In the data rows, the value 128 means zero.
Each row of this table is followed by its label. One hidden rule gives the labels. It looks at one to three of the table's principal directions, none of them among the few with the most spread.
[166, 112, 166, 137, 170, 136, 106, 131, 143, 181, 130, 162, 162, 157, 148, 111, 130, 159, 131, 101, 136, 149, 89, 133, 155, 128, 117, 132, 137, 105, 144, 142] 6
[110, 166, 146, 102, 171, 95, 156, 117, 158, 97, 78, 112, 137, 145, 158, 114, 108, 155, 176, 146, 160, 149, 142, 140, 155, 124, 126, 131, 104, 113, 120, 151] 4
[145, 133, 142, 126, 124, 131, 125, 122, 115, 112, 115, 115, 112, 133, 123, 134, 134, 130, 148, 134, 129, 147, 113, 125, 164, 106, 113, 127, 121, 132, 137, 145] 4
[100, 100, 94, 83, 102, 150, 91, 41, 137, 116, 178, 139, 171, 128, 146, 140, 148, 124, 168, 56, 170, 110, 80, 98, 128, 177, 117, 127, 134, 108, 130, 130] 7
[159, 127, 127, 158, 115, 123, 86, 97, 65, 108, 99, 120, 118, 160, 134, 142, 159, 90, 123, 174, 110, 160, 108, 123, 170, 136, 105, 110, 102, 138, 135, 111] 6
[121, 108, 160, 134, 139, 145, 125, 151, 117, 163, 185, 135, 119, 103, 100, 123, 129, 134, 131, 117, 133, 82, 103, 81, 68, 76, 156, 160, 169, 129, 132, 121] 7
[122, 122, 124, 124, 122, 131, 133, 124, 148, 128, 132, 135, 142, 119, 133, 125, 123, 133, 118, 106, 127, 132, 127, 144, 132, 154, 124, 125, 133, 131, 132, 140] 7
[95, 112, 138, 121, 107, 142, 151, 127, 131, 109, 122, 122, 114, 73, 92, 136, 116, 144, 137, 142, 138, 110, 136, 116, 101, 86, 124, 149, 133, 136, 105, 120] 4
[91, 172, 99, 95, 160, 84, 157, 99, 164, 83, 78, 123, 151, 158, 177, 109, 102, 128, 159, 147, 162, 142, 166, 158, 143, 179, 127, 114, 87, 108, 115, 132] 6
[99, 95, 101, 64, 120, 157, 168, 122, 200, 141, 178, 143, 144, 55, 116, 92, 86, 148, 160, 53, 155, 94, 144, 140, 78, 101, 124, 139, 146, 108, 108, 143] 4
[115, 153, 133, 168, 98, 113, 117, 123, 56, 80, 92, 74, 89, 129, 108, 173, 158, 104, 107, 204, 96, 126, 147, 103, 127, 110, 143, 127, 126, 167, 114, 94] 2
[145, 129, 127, 157, 132, 140, 108, 145, 103, 130, 121, 125, 109, 138, 117, 135, 138, 110, 101, 156, 106, 135, 127, 132, 132, 126, 130, 125, 137, 143, 129, 126] 7
[109, 136, 143, 118, 145, 114, 142, 113, 136, 129, 140, 117, 144, 115, 138, 124, 118, 145, 138, 112, 138, 110, 127, 112, 105, 110, 146, 140, 143, 119, 121, 124] 6
[124, 129, 102, 103, 143, 116, 131, 117, 181, 155, 142, 145, 181, 154, 179, 104, 117, 136, 124, 70, 133, 130, 145, 164, 128, 209, 136, 108, 133, 117, 137, 131] 3
[137, 159, 125, 126, 135, 105, 116, 113, 101, 90, 108, 103, 98, 150, 133, 131, 139, 99, 160, 168, 135, 147, 124, 114, 154, 106, 122, 120, 101, 129, 128, 144] 4
[112, 133, 109, 86, 122, 138, 123, 74, 112, 87, 157, 86, 126, 102, 135, 136, 147, 132, 176, 97, 141, 119, 108, 87, 122, 95, 137, 128, 123, 107, 120, 141] 6
[126, 110, 122, 138, 87, 131, 112, 108, 121, 128, 142, 137, 131, 116, 113, 146, 137, 112, 112, 114, 124, 126, 115, 128, 133, 143, 113, 125, 134, 143, 128, 123] 3
[94, 146, 118, 149, 103, 122, 149, 140, 87, 78, 83, 103, 85, 113, 96, 154, 123, 112, 115, 210, 121, 114, 167, 120, 110, 104, 133, 137, 114, 152, 104, 90] 8
[84, 145, 90, 93, 118, 118, 147, 62, 124, 43, 85, 117, 114, 105, 125, 132, 106, 115, 171, 162, 172, 137, 136, 128, 146, 109, 96, 127, 80, 107, 96, 130] 6
[105, 78, 76, 109, 81, 181, 129, 134, 124, 128, 157, 130, 121, 72, 98, 120, 131, 106, 115, 122, 109, 95, 160, 131, 69, 139, 129, 125, 136, 141, 107, 88] 3
[102, 83, 93, 119, 96, 178, 147, 151, 142, 133, 146, 132, 127, 63, 99, 113, 111, 121, 98, 118, 102, 97, 169, 153, 69, 140, 133, 131, 153, 151, 108, 98] 7
[118, 73, 111, 110, 107, 177, 144, 155, 159, 179, 192, 158, 151, 75, 107, 111, 116, 148, 101, 63, 117, 86, 134, 130, 64, 132, 141, 139, 162, 120, 127, 108] 8
[157, 133, 86, 109, 145, 126, 107, 133, 141, 147, 151, 130, 137, 162, 163, 96, 137, 93, 138, 107, 116, 138, 142, 146, 128, 167, 134, 99, 116, 117, 138, 137] 3
[151, 110, 88, 116, 112, 140, 107, 99, 136, 139, 151, 146, 156, 145, 154, 119, 135, 108, 114, 79, 119, 144, 117, 154, 152, 184, 111, 101, 121, 117, 143, 131] 8
[156, 116, 100, 123, 121, 146, 116, 135, 116, 128, 124, 147, 114, 145, 125, 121, 137, 114, 130, 136, 127, 148, 123, 136, 153, 132, 106, 112, 95, 110, 137, 129] 3
[134, 135, 142, 122, 132, 124, 147, 147, 152, 137, 125, 130, 124, 128, 125, 124, 113, 145, 135, 115, 133, 131, 132, 140, 140, 117, 125, 132, 134, 130, 135, 144] 4
[105, 149, 149, 137, 117, 99, 150, 120, 123, 109, 105, 120, 128, 134, 127, 150, 120, 143, 127, 143, 141, 122, 132, 121, 137, 129, 131, 138, 125, 135, 129, 119] 5
[185, 99, 98, 145, 132, 151, 99, 159, 138, 184, 149, 170, 141, 160, 143, 97, 128, 94, 86, 104, 95, 148, 131, 175, 142, 179, 113, 99, 132, 129, 150, 126] 6
[126, 113, 143, 162, 105, 134, 139, 172, 104, 146, 143, 120, 108, 93, 96, 132, 130, 114, 84, 154, 88, 103, 150, 122, 79, 107, 149, 138, 153, 160, 125, 102] 4
[172, 111, 126, 146, 107, 162, 87, 131, 85, 132, 152, 113, 95, 124, 101, 147, 164, 108, 120, 126, 98, 142, 94, 107, 150, 93, 119, 120, 137, 138, 139, 143] 2
[105, 99, 85, 86, 127, 147, 138, 97, 169, 133, 154, 147, 179, 100, 157, 97, 117, 136, 129, 69, 135, 120, 140, 150, 100, 183, 127, 115, 120, 102, 122, 123] 8
[158, 125, 111, 147, 120, 125, 115, 137, 128, 153, 126, 143, 148, 162, 151, 126, 135, 117, 87, 110, 101, 148, 134, 162, 153, 186, 123, 103, 126, 132, 147, 121] 3
[139, 136, 134, 158, 106, 122, 119, 144, 107, 124, 108, 140, 94, 149, 99, 156, 130, 114, 113, 166, 131, 134, 122, 127, 154, 114, 111, 132, 123, 144, 130, 123] 3
[76, 145, 114, 66, 178, 120, 142, 79, 182, 88, 129, 119, 165, 110, 167, 98, 117, 153, 188, 96, 178, 127, 122, 119, 111, 150, 140, 133, 111, 90, 113, 170] 7
[129, 145, 155, 118, 166, 103, 148, 150, 172, 153, 116, 139, 148, 140, 150, 109, 114, 161, 142, 116, 142, 138, 135, 139, 131, 130, 136, 132, 123, 113, 131, 149] 3
[134, 167, 164, 177, 118, 98, 141, 165, 60, 98, 85, 94, 50, 126, 76, 169, 137, 119, 119, 233, 114, 126, 141, 87, 129, 22, 136, 147, 111, 146, 110, 108] 3
[129, 122, 143, 92, 170, 147, 117, 123, 157, 139, 147, 125, 146, 120, 142, 111, 143, 167, 174, 91, 149, 135, 100, 102, 125, 109, 139, 136, 126, 96, 129, 166] 2
[120, 107, 158, 141, 135, 130, 122, 120, 125, 146, 117, 139, 157, 118, 132, 124, 132, 145, 121, 133, 125, 128, 120, 126, 115, 139, 128, 138, 137, 133, 124, 110] 6
[95, 83, 109, 92, 89, 157, 118, 52, 129, 108, 161, 131, 169, 77, 129, 134, 141, 139, 148, 71, 146, 115, 97, 107, 113, 147, 113, 130, 127, 113, 119, 119] 4
[126, 113, 108, 112, 123, 148, 141, 147, 162, 144, 140, 145, 126, 106, 115, 116, 111, 136, 125, 106, 132, 119, 144, 146, 113, 122, 122, 128, 133, 121, 117, 132] 3
[113, 121, 109, 135, 97, 147, 137, 136, 81, 112, 150, 117, 88, 107, 88, 148, 127, 108, 118, 157, 124, 88, 136, 94, 89, 80, 139, 142, 135, 132, 119, 89] 8
[201, 164, 154, 206, 125, 99, 110, 200, 59, 143, 93, 116, 58, 189, 105, 149, 146, 83, 80, 217, 75, 159, 138, 135, 173, 88, 126, 114, 118, 161, 151, 121] 4
[95, 124, 104, 85, 136, 126, 155, 104, 196, 128, 145, 147, 181, 117, 163, 106, 102, 154, 133, 56, 153, 121, 136, 159, 120, 193, 131, 122, 132, 108, 132, 147] 4
[132, 164, 127, 126, 136, 86, 138, 130, 125, 117, 114, 112, 121, 166, 153, 121, 119, 104, 143, 147, 131, 132, 148, 137, 141, 142, 135, 118, 117, 136, 138, 125] 6
[103, 176, 108, 105, 163, 103, 125, 86, 117, 52, 83, 97, 120, 158, 162, 124, 132, 112, 173, 169, 156, 153, 129, 123, 160, 146, 127, 118, 87, 113, 123, 156] 7
[132, 97, 133, 126, 116, 151, 114, 124, 112, 153, 163, 140, 130, 109, 110, 129, 137, 129, 132, 115, 129, 106, 109, 99, 99, 99, 130, 140, 141, 120, 125, 107] 6
[112, 116, 110, 126, 120, 142, 150, 147, 141, 132, 143, 131, 135, 99, 123, 117, 113, 129, 98, 114, 111, 109, 153, 144, 92, 144, 143, 128, 142, 133, 125, 117] 4
[110, 123, 84, 94, 111, 134, 154, 124, 140, 108, 130, 135, 115, 107, 120, 113, 107, 115, 148, 132, 145, 115, 157, 135, 109, 116, 117, 123, 101, 111, 111, 113] 6
[135, 164, 170, 160, 185, 91, 126, 141, 132, 138, 86, 120, 142, 162, 156, 124, 123, 145, 115, 162, 122, 147, 134, 140, 142, 132, 145, 132, 136, 132, 126, 136] 3
[72, 88, 130, 110, 100, 154, 166, 125, 131, 130, 163, 121, 138, 34, 92, 125, 111, 152, 122, 114, 127, 69, 150, 99, 35, 82, 150, 158, 153, 128, 96, 85] 6
[110, 109, 139, 129, 120, 138, 143, 135, 144, 142, 142, 140, 138, 92, 111, 127, 116, 146, 114, 111, 129, 110, 128, 127, 99, 117, 132, 142, 145, 130, 121, 123] 4
[137, 93, 162, 148, 129, 148, 142, 180, 137, 188, 160, 160, 134, 98, 99, 121, 121, 158, 94, 110, 114, 103, 120, 117, 85, 96, 141, 150, 154, 124, 135, 114] 6
[135, 131, 103, 136, 102, 130, 158, 183, 151, 151, 144, 143, 108, 134, 112, 127, 100, 114, 88, 115, 111, 109, 166, 164, 118, 147, 133, 122, 145, 146, 139, 118] 7
[145, 95, 112, 97, 111, 151, 117, 105, 148, 143, 175, 148, 137, 102, 122, 111, 128, 120, 152, 71, 140, 129, 99, 124, 130, 115, 106, 122, 125, 108, 134, 151] 4
[151, 128, 90, 106, 117, 132, 111, 97, 100, 109, 142, 113, 132, 152, 155, 121, 149, 100, 146, 112, 119, 143, 121, 124, 151, 152, 122, 101, 100, 111, 144, 124] 6
[86, 143, 132, 107, 151, 129, 150, 125, 148, 96, 114, 116, 131, 108, 129, 128, 121, 158, 148, 134, 151, 120, 134, 115, 111, 124, 144, 143, 123, 116, 116, 145] 2
[122, 157, 124, 155, 133, 99, 143, 150, 128, 123, 92, 125, 127, 156, 141, 135, 116, 121, 92, 161, 114, 133, 163, 156, 134, 163, 138, 120, 126, 144, 127, 111] 3
[134, 176, 117, 128, 161, 92, 110, 91, 114, 102, 93, 93, 169, 207, 207, 133, 150, 127, 129, 124, 118, 159, 135, 146, 178, 220, 148, 97, 115, 126, 150, 126] 4
[81, 146, 155, 122, 145, 97, 138, 86, 131, 90, 95, 118, 138, 107, 129, 138, 122, 148, 157, 159, 164, 125, 121, 103, 118, 101, 128, 148, 113, 118, 100, 130] 3
[101, 123, 113, 98, 124, 139, 151, 137, 167, 130, 152, 137, 119, 91, 106, 125, 109, 146, 145, 104, 153, 101, 137, 118, 95, 96, 133, 143, 134, 113, 109, 138] 3
[129, 154, 124, 118, 132, 102, 123, 116, 144, 111, 111, 128, 115, 152, 135, 130, 124, 114, 157, 139, 152, 143, 127, 133, 157, 129, 113, 122, 110, 128, 125, 152] 3
[126, 103, 122, 127, 128, 147, 142, 160, 143, 162, 145, 142, 143, 108, 126, 110, 121, 138, 104, 113, 109, 111, 151, 141, 89, 142, 142, 129, 141, 128, 128, 107] 8
[135, 114, 88, 116, 125, 164, 136, 169, 156, 147, 144, 136, 133, 133, 136, 111, 121, 127, 102, 97, 105, 123, 159, 166, 117, 182, 140, 112, 143, 135, 140, 127] 2
[113, 152, 193, 151, 142, 94, 150, 133, 133, 118, 84, 140, 113, 128, 103, 152, 110, 167, 140, 166, 164, 136, 106, 111, 155, 71, 114, 159, 121, 125, 121, 145] 8
[119, 115, 128, 144, 76, 135, 135, 125, 91, 120, 135, 118, 117, 116, 103, 162, 138, 127, 105, 132, 114, 109, 129, 112, 123, 124, 129, 133, 137, 146, 133, 91] 4
[111, 130, 113, 122, 123, 132, 144, 140, 131, 106, 105, 132, 102, 115, 109, 122, 110, 116, 139, 167, 140, 123, 152, 136, 118, 111, 118, 134, 113, 133, 111, 120] 8
[89, 111, 121, 119, 91, 150, 123, 83, 113, 94, 131, 109, 137, 90, 112, 159, 141, 141, 130, 115, 134, 112, 117, 108, 118, 135, 126, 138, 141, 138, 113, 113] 2
[133, 116, 104, 127, 98, 140, 129, 128, 140, 138, 147, 137, 136, 129, 128, 134, 122, 119, 104, 91, 117, 124, 133, 152, 137, 165, 121, 117, 143, 139, 138, 124] 7
[119, 119, 113, 106, 113, 129, 121, 105, 144, 137, 161, 137, 140, 128, 132, 129, 130, 123, 146, 91, 148, 112, 116, 116, 118, 140, 127, 128, 134, 120, 129, 129] 3
[106, 137, 131, 135, 113, 115, 112, 89, 97, 95, 118, 122, 117, 132, 116, 155, 140, 114, 143, 157, 150, 122, 107, 97, 134, 115, 120, 137, 118, 130, 118, 119] 2
[124, 155, 108, 105, 186, 101, 147, 145, 181, 131, 99, 138, 161, 159, 185, 80, 108, 132, 135, 127, 134, 151, 167, 174, 129, 190, 139, 107, 100, 107, 129, 148] 3
[82, 139, 86, 122, 61, 118, 175, 122, 97, 102, 164, 79, 96, 79, 96, 160, 105, 104, 105, 130, 110, 53, 189, 107, 54, 85, 163, 138, 162, 155, 97, 55] 6
[135, 148, 137, 175, 109, 115, 88, 103, 34, 85, 99, 83, 103, 153, 124, 172, 180, 97, 108, 198, 94, 142, 115, 91, 146, 127, 138, 120, 115, 154, 131, 101] 3
Here are more rows. What is the label of each one?
[143, 108, 114, 124, 110, 144, 125, 134, 132, 142, 154, 150, 131, 125, 121, 126, 132, 126, 115, 98, 124, 131, 112, 131, 134, 139, 118, 121, 122, 117, 144, 137] >> 4
[59, 95, 84, 69, 115, 158, 129, 67, 187, 129, 178, 142, 190, 84, 144, 125, 120, 156, 148, 41, 168, 81, 127, 119, 71, 184, 141, 138, 156, 108, 102, 116] >> 3
[100, 102, 94, 143, 48, 156, 140, 92, 63, 76, 121, 125, 81, 78, 61, 173, 115, 101, 105, 172, 132, 97, 133, 109, 117, 70, 98, 142, 122, 141, 98, 69] >> 6
[154, 134, 85, 67, 181, 142, 85, 85, 161, 109, 139, 133, 148, 169, 185, 77, 144, 101, 203, 92, 159, 172, 97, 140, 171, 172, 108, 97, 90, 88, 143, 194] >> 7
[80, 93, 119, 125, 76, 152, 147, 83, 106, 104, 161, 121, 129, 46, 85, 152, 114, 132, 110, 111, 133, 81, 122, 99, 75, 82, 128, 153, 155, 132, 99, 91] >> 6
[97, 141, 100, 102, 135, 131, 158, 139, 139, 99, 129, 119, 101, 103, 114, 117, 106, 122, 148, 148, 146, 105, 157, 120, 93, 95, 139, 136, 115, 115, 108, 126] >> 8
[110, 147, 144, 104, 142, 107, 135, 85, 138, 93, 107, 100, 146, 124, 154, 126, 129, 143, 169, 120, 145, 144, 121, 124, 150, 131, 125, 127, 118, 124, 124, 149] >> 4
[152, 60, 202, 155, 156, 161, 103, 140, 143, 216, 164, 186, 168, 83, 103, 105, 129, 168, 110, 95, 127, 122, 71, 110, 94, 81, 117, 160, 166, 115, 127, 131] >> 6
[137, 121, 148, 112, 152, 132, 135, 155, 179, 161, 126, 149, 156, 137, 146, 109, 127, 166, 140, 91, 136, 145, 123, 147, 142, 158, 127, 126, 127, 117, 143, 159] >> 2
[149, 150, 112, 95, 184, 113, 118, 139, 186, 148, 140, 141, 147, 166, 175, 85, 123, 124, 161, 93, 145, 151, 128, 150, 143, 164, 133, 109, 114, 102, 140, 182] >> 3
[117, 146, 69, 111, 117, 119, 112, 65, 87, 64, 117, 102, 117, 136, 146, 131, 138, 78, 146, 155, 133, 137, 135, 120, 138, 137, 118, 105, 89, 114, 113, 115] >> 6
[117, 125, 127, 107, 143, 142, 137, 132, 163, 134, 121, 132, 149, 125, 140, 122, 124, 163, 139, 102, 139, 132, 133, 139, 132, 148, 131, 129, 130, 117, 125, 139] >> 2
[148, 110, 144, 151, 132, 142, 106, 153, 131, 170, 159, 138, 135, 126, 123, 121, 137, 119, 100, 110, 103, 121, 117, 132, 109, 141, 140, 130, 165, 149, 140, 134] >> 7
[122, 125, 124, 113, 146, 138, 132, 147, 145, 149, 150, 124, 143, 128, 141, 115, 133, 143, 131, 105, 123, 112, 139, 122, 98, 142, 154, 130, 141, 121, 131, 125] >> 3
[135, 120, 132, 138, 100, 129, 121, 105, 112, 110, 114, 125, 114, 115, 110, 140, 125, 112, 128, 140, 126, 141, 118, 136, 155, 111, 99, 127, 126, 144, 123, 129] >> 4
[116, 73, 103, 89, 97, 171, 164, 163, 193, 187, 217, 161, 151, 62, 106, 98, 98, 146, 111, 27, 124, 76, 143, 141, 57, 134, 141, 138, 170, 121, 133, 126] >> 4
[127, 118, 88, 118, 119, 155, 106, 112, 84, 93, 118, 107, 104, 125, 123, 124, 149, 91, 146, 170, 117, 129, 141, 115, 118, 123, 125, 116, 105, 129, 115, 104] >> 8
[102, 97, 130, 127, 86, 153, 147, 131, 133, 143, 160, 120, 142, 78, 106, 144, 124, 148, 100, 89, 110, 90, 140, 124, 86, 132, 144, 142, 170, 150, 122, 98] >> 4
[113, 98, 131, 103, 123, 156, 146, 139, 157, 149, 153, 139, 143, 87, 114, 119, 122, 163, 137, 90, 136, 108, 129, 120, 96, 112, 133, 141, 138, 114, 120, 126] >> 3
[226, 121, 117, 159, 161, 149, 35, 137, 81, 152, 115, 148, 120, 226, 163, 107, 184, 69, 128, 155, 95, 202, 80, 147, 212, 186, 98, 84, 97, 128, 175, 162] >> 7
[122, 122, 111, 95, 122, 148, 134, 130, 151, 134, 156, 120, 128, 117, 125, 128, 129, 144, 151, 87, 138, 112, 129, 118, 117, 122, 137, 130, 139, 119, 127, 136] >> 2
[130, 144, 131, 131, 137, 111, 124, 127, 122, 112, 95, 117, 124, 143, 140, 128, 139, 126, 139, 159, 126, 149, 138, 132, 146, 136, 125, 119, 104, 130, 124, 131] >> 3
[191, 113, 117, 169, 100, 154, 97, 179, 71, 158, 137, 124, 90, 161, 109, 139, 158, 90, 87, 154, 71, 139, 133, 135, 146, 130, 126, 108, 134, 155, 153, 103] >> 4
[116, 126, 129, 129, 97, 124, 147, 131, 137, 121, 109, 143, 118, 124, 106, 149, 115, 142, 126, 134, 145, 126, 133, 135, 146, 122, 108, 135, 117, 130, 123, 118] >> 3
[164, 105, 143, 133, 114, 150, 102, 135, 117, 156, 148, 156, 117, 146, 107, 140, 145, 134, 137, 109, 138, 139, 81, 110, 161, 109, 104, 132, 125, 117, 150, 142] >> 8
[155, 118, 134, 140, 143, 128, 123, 172, 140, 171, 139, 146, 121, 131, 123, 103, 124, 115, 116, 138, 111, 128, 142, 140, 108, 116, 132, 125, 132, 132, 128, 126] >> 3
[121, 125, 96, 105, 118, 141, 131, 126, 135, 111, 139, 129, 111, 112, 116, 126, 130, 122, 142, 124, 138, 126, 132, 119, 121, 114, 123, 123, 107, 111, 119, 139] >> 3
[154, 137, 86, 90, 150, 130, 137, 139, 163, 139, 150, 140, 154, 165, 177, 95, 128, 131, 134, 70, 126, 149, 133, 156, 152, 189, 133, 96, 100, 92, 160, 158] >> 4
[91, 112, 121, 150, 58, 139, 133, 96, 60, 71, 116, 96, 87, 65, 71, 172, 138, 103, 111, 183, 114, 103, 136, 95, 101, 74, 118, 143, 127, 159, 97, 82] >> 4
[121, 150, 166, 144, 165, 112, 125, 151, 121, 132, 129, 113, 117, 138, 128, 127, 134, 133, 135, 155, 129, 117, 121, 102, 107, 107, 157, 146, 145, 137, 132, 141] >> 7
[120, 149, 169, 152, 175, 115, 111, 123, 123, 131, 115, 102, 146, 132, 147, 134, 143, 151, 118, 139, 116, 132, 117, 113, 118, 125, 159, 139, 157, 136, 121, 141] >> 2
[108, 153, 124, 127, 128, 101, 128, 100, 120, 101, 121, 109, 118, 126, 129, 140, 125, 115, 141, 147, 142, 120, 133, 113, 121, 108, 133, 132, 125, 130, 109, 126] >> 3
